One vector is turned by the same rotation once a step. Each row is the vector after some number of steps, and that number follows the row.
The counts run from 0 to 292.
[136  96  73 151 125 110 116  91 135 175 150 161 130 108 146 136  98  67
  80 152 145 133 123 135 122 114  95 128 117 104 167 107 171  95 123 137
 137 152 122 116 124 121 175 137 152 150 111  85 114  94] : 67
[119  74 112 123  85 112  74 109 147 178 161 137 108 110 119 152  86  82
  90 154 119 125 123  92 113 114 101 117 127 109 154  73 163 111 123 115
 113 124 130 144  95 151 173 121 134 152  94 102 116 104] : 170
[138  92  87 142  95 130  91 133 119 167 158 141 167 152 118 102 125 142
 108 164 116 121 150 114 116 113 119 107 118  87 190 114 166 122 118 113
 127 125 164 113 110 143 192 100 141 144  71 119 126  92] : 154
[138 116 138 157  97 112  99 121 130 169 144 138 134 104 103 104 139  80
 131 148  94 121  77 114 146 150 101 105 116 115 172  63 115 125 113 113
 125 127 149 106 112 120 133 102 191 162  66  90 130  96] : 216
[132 108 134 124  98  95  92 104 150 166 136 156 100 112 113 138  93  51
  97 144 133 124 102 107 142 128  78 108 113 125 160  69 153 105 141 113
 127 135 130 128 101 127 153 131 160 158  89  89 134  94] : 88
[151 151 115 127 104  78 115 125 114 150 120 173 149 122 111  95 101 119
  80 136 128 101 117 146 153 111 101 108 106 120 199 135 140 126 138 113
 105 130 135 114  86 135 128 149 146 159  77  75 104  90] : 0
[151 138  85 138 128 102  85  94 118 168 126 182 130 122 125  92 125  79
  88 138 112 142 105 142 151 109  95 122  84 126 188 139 152 119 114 131
 129 137 114 142 102 113 122 149 131 174  74 107 116  72] : 204
[131 120 112 141  72 112 103 130 140 166 122 172 118  82  91 140  77  96
 101 129  90 104 115 107 131 125 119 106 113 121 175  94 130 128 107 121
 117 100 126 141  88 125 162 159 143 170  93  88 113  89] : 191
[130  79 110 160  93 135  79 123 103 184 158 117 163 146 119 125 113  88
  99 137 103 131 130  83 109 139 100 100 132  91 152 107 184 114 118 117
 105 144 113 117 117 166 163 110 142 171  79 119 112 104] : 147
[169 138 124 132 134 103 118 102 119 178 141 145 143 127 142  93 133 100
 104 148 112 123  91 160 135 130  93 113 134 111 194 109 147 107 112  96
 126 141 171 111 125 131 114 110 174 167  69  80 122  99] : 29
[136 117  87 144 104 101 124 119 126 172 122 170 143  92 117 143  60  97
  89 124 107 118 140 133 117 104 111 111 138 109 155 107 168 103 116 106
 122 129 133 126  97 143 168 165 139 171  99  80 112  91] : 273
[150 145 110 127 104  97  91 113 125 157 125 168 122  95 116  98  97 109
  75 142  86 113  99 155 136 109 123 122 115 133 196 130 128 129 111 130
  99 118 143 136 102 126 121 154 146 167  73  70  97 105] : 106
[142 109  92 157 121 132  85 115 109 185 137 149 173 128  97  78 126 115
 129 146  63 146 123 118 126 114 111 111 113 107 170 111 150 117 114 105
 125 136 131 128 112 139 143 134 116 172  70 118 119  72] : 123
[141 102  80 129  74 115 100 132 132 147 136 167 126 123 125 122 101 130
  63 146 127  94 135 125 128 109 124 123 114 115 199 133 148 125  92 117
 112  93 135 146  89 122 180 149 141 154  80 102  88 105] : 77
[122 135  98 179  96 119 128 127 126 178 135 143 156  97  81  92 110 114
 103 116  95 112 115 107 150 124 105  98 128 105 179 104 119 118 119  92
 116 118 114 106  84 132 128 151 130 168  73  96 109  71] : 9
[141 118  98 152 108  81  96 105 111 167 158 145 124 130 136 111 112  95
  55 141 147 113 104 120 127 117 111 135  98 105 178 126 164 121 122 163
  91 135 106 101 121 145 182 122 178 131  99  81  90 115] : 74
[150  82 120 134 119 144 112  88 140 178 167 110 123 122 138 134 137  71
  86 151 129 124 111 112 119 134  92 111 151  94 178  79 144  96 101  91
 116 142 152 130 113 137 127 106 154 154  73  92 109 113] : 141
[147 101 112 123  99 133  73 129 116 152 120 156 145 132 118  93 135 114
 100 156  70 114 117 122 131 130 122  96 119 120 204 120 151 124 101  98
 110 107 169 153 108 119 128 120 127 178  49 112 116 101] : 25
[142  97 124 112  88 103  74 120 118 161 163 128 132 154 131 121 108 122
  82 165 141 112 136 113 108 119 108 115 123 106 192 106 175 129 128 123
 102 118 156 123 109 167 175 106 146 145  78 104 109 110] : 261
[162 132 101 153 116 107  83 116  99 158 118 164 140 124 132  87 124  89
  74 127  80 118 105 132 132 131 122 109 116 123 184 158 155 125  94 136
  99 120 116 131 126 124 121 142 150 190  69 103 100 102] : 23
[130 108  92 142  91 106  87 123 123 169 151 155 159 143 104 109 100 122
  94 134 132 118 145 108 131 109  96 104 112 105 175 120 165 123 126 110
 117 129 110 130  72 160 185 129 115 157  79 122 106  75] : 176
[142  94 102 165 128 129 117  90 125 182 146 133 135  99 134 117 132  58
  97 139 112 138 102 128 134 145  99 111 141 103 164  89 148 100 108 123
 131 153 132 100 137 116 131 114 180 167  92  84 119 113] : 36
[159 122  96 131 102 123  73 123 117 160 119 165 136 122 120 102 123  97
 100 137  56 121 118 130 129 130 126 116 112 125 191 143 150 127  94 117
 104 115 146 143 120 124 122 133 144 189  66 110 109  96] : 24
[139 127  99 184 113 119 123 108 112 183 138 141 155  80 108 107 115  82
  93 118  78 119 110 120 135 132 116 107 139 100 174 124 135 114  97 112
  97 126 112 109 108 134 126 147 149 179  77  80  97  93] : 220
[173 129  94 150  97  99 116 112 106 152 140 150 135 131 157 120  99 104
  65 112 107 108 119 136 108 133 115 107 142 104 177 156 175 116  93 129
 107 132 137 119 128 161 147 117 185 178  73 106  84 110] : 53
[163 113  91 133 115  97 125 113 124 166 146 151 139 121 152 119  98 117
  63 155 133 110 125 155 110 109 128 129 128  98 187 133 168 110 115 132
 105 138 164  98 135 138 162 132 170 148 100  63  96 111] : 158
[140 113  99 121 110  93  88 109 119 159 136 170 129 141 136 109 102  94
  69 155 155 103 126 133 147 117 100 117  90 114 186 126 170 102 153 139
 102 140 127 114 115 121 158 140 160 132  97  70 110 113] : 180
[119 118 120 155  92 109  69 119 119 188 145 148 134 110  79 107 100  84
 104 123  88 130 110  85 131 124 102 108 109 126 159 103 146 137 120 124
  98 109  90 134  81 146 146 148 121 177  76 125 107  85] : 199
[135 112 131 139  96 112 112 124 132 154 130 144 125 115 109 108 123  76
  98 155 132 105 108 108 168 147  88  95 113 119 182  72 121 109 136 116
 120 130 128 101  95 105 136 124 177 142  82  69 134 105] : 5
[133 114 110 126 120  98 110  94 140 172 139 161 112 117 124 132  97  66
  88 154 159 127 105 133 149 119  80 121 112 123 167  82 148  96 139 106
 136 144 128 129  90 127 144 147 144 150  89  83 134  85] : 89
[156  96  62 147 124 136  97 104 126 169 142 154 146 113 149 113 122 108
  75 154  95 139 126 142 115 102 122 128 128  99 178 146 166 114  73 126
 123 127 142 136 131 120 149 130 134 164  78 105  91  97] : 46
[165 101  97 148 131 116  79 103 107 169 135 139 132 152 150  97 139  65
  75 152 111 124 107 134 131 140 106 117 111 111 181 148 169 105 107 137
 105 150 133 116 143 129 123 106 171 169  77 105 110 123] : 233
[144 121  81 173 140 126  99  90 122 180 138 160 129  92 117 100 128  52
  84 137  91 142 101 139 149 115 112 129 101 113 171 128 137 115  96 132
 119 133 102 134 117 105 131 154 138 172  84  92 103  83] : 15
